In the data rows, the value 128 means zero.
Some points, each followed by its number:
[ 83 143 156 172  89 159  93  86 193 140 111  95  77 159  86 141  93  94 140  94  99 104 144 101 151  88 103  94 108 100  95 166] 0
[151 143 156 172 154 159 157 152 112 140 187 159 148 159 152  49  93 158 140 158  99 104 144 166 151  88 168  94 179 100  95 101] 1
[151 143 156 172  89  95 157 152 112  43 111 159 148 159 152 141  93 158 140 158 163 104 144 166 151  88 103  94 108 100  95 101] 2
[151 143 156 172  89 159 157 152 112  43 187 159 148 159 152 141 157 158 140 158 163 104 144 166 151 153 168  94 179 100  95 166] 3
[ 83  59 156 104 154  95  93  86 112 140 111  95  77  95  86 141  93  94 140  94  99 104 144 101  83 153 103 158 108 100 159 166] 4
[151 143  92 104  89  95  93  86 112 140 111  95  77  95  86 141  93  94 140  94  99 104 144 101  83  88 103  94 108 100  95 166] 5
[151 143 156 172  89 159  93  86 193 140 187 159  77 159 152 141  93 158  43  94 163 104 144 101 151 153 103  94 179 100  95 166] 6
[151 143 156 172  89 159  93  86 112 140 111  95 148 159  86 141  93  94 140  94  99 104 144 101 151  88 103  94 108 100  95 166] 7
[151 143 156 104  89  95 157 152 112 140 111 159 148  95 152 141 157 158 140 158 163 170  63 166 151 153 168 158 108 164  95 101] 8
[151 143 156 104 154  95 157 152 112  43 111  95 148  95 152 141  93  94 140 158  99 170 144 166  83 153 103 158 108 100 159 101] 9
[151 143 156 172  89 159 157 152 112 140 111 159 148 159 152 141 157  94 140 158 163 104 144 166 151  88 103  94 179 164 159 101] 10
[151 143  92 104 154  95 157 152 112 140 111  95 148  95 152 141 157  94 140 158  99 170  63 166 151 153 168 158 108 164 159 101] 11
[ 83 143  92 104 154  95 157 152 112 140 111 159 148  95 152 141 157 158 140  94  99 170 144 166  83 153 103 158 108 164 159 101] 12
[151 143 156 104 154  95 157 152 112 140 111  95 148 159 152 141 157 158 140 158 163 170 144 166 151 153 168 158 179 164  95 101] 13
[151 143 156 172 154 159 157 152 112 140 187 159 148 159 152  49 157 158 140 158  99 104 144 166 151  88 168  94 179 100 159 101] 14
[151 143 156 172  89 159  93 152 112 140 111  95 148 159 152 141  93  94 140  94 163 104 144 101 151  88 103  94 108 100 159 166] 15
[ 83 143 156 104 154 159  93  86 193 140 111 159 148 159  86  49  93  94  43  94  99 104 144 101 151  88 103  94 108 100 159 166] 16
[ 83  59 156 104 154  95  93  86 193 140 111  95  77 159  86 141  93  94 140  94  99 104 144 101  83 153 103  94 108 100 159 166] 17
Which two points above are nearest to each new point by angle, seen from the average point of the numbered points? Their numbers follow each, smallest number first.
[151 143 156 104  89  95 157 152 112  43 111  95 148  95 152 141  93 158 140 158 163 170  63 166 151 153 168 158 108 164  95 101] 8 11
[151 143 156 172  89 159  93  86 112 140 187 159  77 159 152 141  93 158  43 158 163 104 144 101 151 153 168  94 179 100  95 166] 3 6
[ 83 143  92 104 154  95  93 152 112 140 111  95 148  95  86 141 157  94 140  94  99 170 144 101  83 153 103 158 108 164 159 101] 4 12
[ 83 143  92 172  89  95  93  86 193 140 187 159  77  95 152 141  93 158  43  94 163 104 144 101 151 153 168  94 179 100  95 166] 0 6
[151 143 156 172  89 159 157 152 112 140 187 159 148 159 152 141  93 158 140 158 163 104 144 166 151 153 168  94 108 100  95 166] 1 3
[151 143 156 172  89 159  93 152 112 140 111 159 148 159 152 141 157  94 140 158 163 104 144 101 151  88 103  94 108 100  95 166] 10 15
[151 143  92 104 154 159  93  86 193 140 187 159 148 159  86 141 157 158 140  94 163 104 144 101 151 153 103 158 179 100 159 101] 6 16
[ 83  59  92 104 154  95  93 152 112 140 111  95  77  95  86 141  93  94 140  94  99 170 144 101  83 153 103 158 108 164 159 101] 4 17
[151 143 156 104  89 159  93 152 112 140 111 159 148 159  86 141  93  94 140 158  99 104 144 166 151  88 103 158 108 100  95 101] 2 7
[151 143  92 104 154 159 157 152 112 140 111 159 148 159 152 141 157 158 140  94 163 104 144 101 151 153 103 158 179 164  95 101] 12 13
[ 83 143  92 172 154 159  93 152 193 140 111 159 148 159  86  49 157  94  43  94  99 104 144 101 151 153 103  94 179 100 159 166] 6 16
[ 83 143  92 104 154  95  93  86 112 140 111  95 148  95  86 141 157  94 140  94  99 104 144 101  83 153 103 158 108 164 159 166] 4 12
[ 83  59  92 104 154  95  93  86 112 140 111  95  77  95 152 141  93  94 140  94  99 170 144 101  83 153 103 158 108 164 159 166] 4 17
